In the rows, zero is written as 128.
Each path below is one point turned by a fixed rotation once a step. After each direction that follows a path, write how fast that rotation turns it, in degrees each step (0 if it stays still).
Each turn is a multiple of 5 degrees from 10 to 175, or 0.
Each row of a path follows its step; steps can be skipped.
Rotation 1:
step 0: [139 130 123 135 127 119 132 119 137 140 128 133 129 126 120 117 131 131
 143 121 130 108 133 126 117 134 120 118 138 128 110 133 133 122 132 119
 138 136 135 130 130 116]
step 1: [143 119 127 131 125 121 134 127 128 141 132 129 131 126 123 102 135 118
 120 136 136 121 122 127 115 134 123 136 130 126 125 147 121 119 120 116
 120 131 126 135 127 122]
step 2: [138 129 128 134 137 124 142 125 138 131 137 118 117 126 127 118 139 132
 138 136 132 125 125 122 129 121 129 134 119 132 124 130 127 114 109 106
 138 127 131 123 115 123]
step 3: [141 118 122 129 131 131 137 128 130 131 130 130 116 121 133 126 137 126
 128 142 133 128 120 111 130 111 127 131 136 126 130 133 124 119 128 117
 111 134 147 114 125 136]
step 4: [137 119 118 132 127 132 142 134 127 128 129 130 112 134 129 123 109 118
 142 137 118 126 120 121 140 120 130 133 136 142 127 126 116 128 133 117
 133 126 128 118 115 135]
step 5: [129 121 136 124 127 126 129 139 121 139 136 127 121 125 138 130 117 118
 142 130 122 120 120 110 123 120 126 134 144 131 137 133 138 127 136 133
 140 141 141 130 118 130]
step 6: [131 123 125 125 116 121 131 121 117 135 132 117 129 129 126 118 120 123
 135 129 127 120 124 129 142 129 127 122 142 132 127 126 123 127 129 127
 139 156 128 142 121 144]
step 7: [123 135 130 143 120 118 121 136 130 146 137 130 125 141 121 116 127 122
 136 115 140 126 122 115 128 122 123 116 134 127 119 128 133 117 131 123
 134 144 129 138 129 128]
step 8: [134 131 122 130 113 110 126 124 142 145 126 126 126 132 123 113 146 119
 116 123 117 125 125 126 127 135 130 120 137 125 123 138 124 124 129 119
 130 134 131 131 113 129]
step 9: [138 131 123 131 135 128 133 126 136 149 135 123 130 125 116 124 125 123
 121 127 137 124 126 122 130 130 137 130 133 122 120 127 127  99 124 118
 127 120 129 130 109 121]
[128 126 132 127 128 124 126 126 128 132 121 124 128 125 124 127 130 133
 130 130 128 128 130 126 128 125 127 129 130 128 130 124 123 128 127 133
 130 125 131 128 127 127] => 120
[131 124 128 128 127 127 127 134 130 125 129 124 130 125 126 135 124 129
 128 129 127 123 129 126 126 127 128 127 128 127 128 129 127 128 131 127
 130 126 125 126 128 135] => 55
[127 127 126 125 127 130 129 131 125 124 132 127 127 128 128 125 130 133
 131 127 129 129 129 131 127 124 124 134 132 123 128 128 126 129 129 124
 128 125 128 124 126 127] => 40
[125 127 124 132 135 128 130 131 128 127 127 129 126 128 135 127 127 132
 128 132 128 128 125 128 126 128 131 128 129 129 133 128 124 130 129 128
 130 129 130 131 129 131] => 40
Rotation 2:
step 0: [141 133 127 130 124 124 114 123 130 138 122 122 136 126 140 126 116 119
 131 124 118 134 144 132 128 130 115 130 137 122 130 127 129 133 124 117
 136 137 143 118 118 126]
step 1: [139 122 144 134 124 135 128 117 122 134 133 114 137 134 129 128 134 127
 122 108 121 131 129 116 128 124 141 135 146 122 130 128 132 132 125 132
 124 132 135 134 125 126]
step 2: [137 136 140 135 126 130 124 120 130 130 136 137 125 129 122 146 136 133
 123 115 124 125 127 126 132 120 126 117 118 126 129 128 139 130 111 141
 131 142 118 126 133 135]
step 3: [142 131 135 124 132 114 121 121 125 127 122 127 127 136 132 126 124 127
 136 130 132 126 123 131 123 121 107 123 131 138 123 128 122 123 122 119
 132 155 122 132 133 129]
step 4: [123 122 131 129 119 125 135 135 121 125 122 126 126 133 135 126 127 116
 122 121 127 119 119 112 121 131 130 124 148 128 125 134 141 122 130 112
 132 143 136 135 135 129]
step 5: [127 126 128 125 127 129 125 124 133 137 125 131 124 119 139 144 118 115
 112 128 127 122 124 120 119 128 134 120 126 106 133 123 135 134 119 130
 137 134 130 117 125 139]
step 6: [140 125 130 125 122 120 109 104 124 139 122 119 129 127 132 133 127 130
 123 135 133 130 134 129 132 130 129 130 143 128 131 115 117 133 119 125
 129 129 126 124 137 138]
step 7: [126 134 127 139 125 130 121 119 140 132 133 127 134 143 120 125 140 123
 126 113 117 126 132 118 138 140 130 123 141 135 129 134 127 128 125 122
 131 136 129 137 138 142]
step 8: [128 133 135 124 139 135 128 117 132 121 134 129 123 130 124 135 116 125
 132 115 103 131 113 131 125 130 121 117 124 119 133 126 129 131 126 125
 141 142 126 131 126 132]
step 9: [138 131 130 119 132 130 119 122 105 118 129 121 115 125 138 134 121 133
 123 127 120 125 135 131 121 134 126 131 140 136 125 124 136 123 117 117
 133 141 124 123 129 121]
[127 125 129 132 127 131 133 129 127 130 128 127 132 130 123 129 127 125
 126 126 125 127 127 129 125 125 133 122 128 126 128 130 126 127 129 125
 129 126 122 129 126 127] => 115
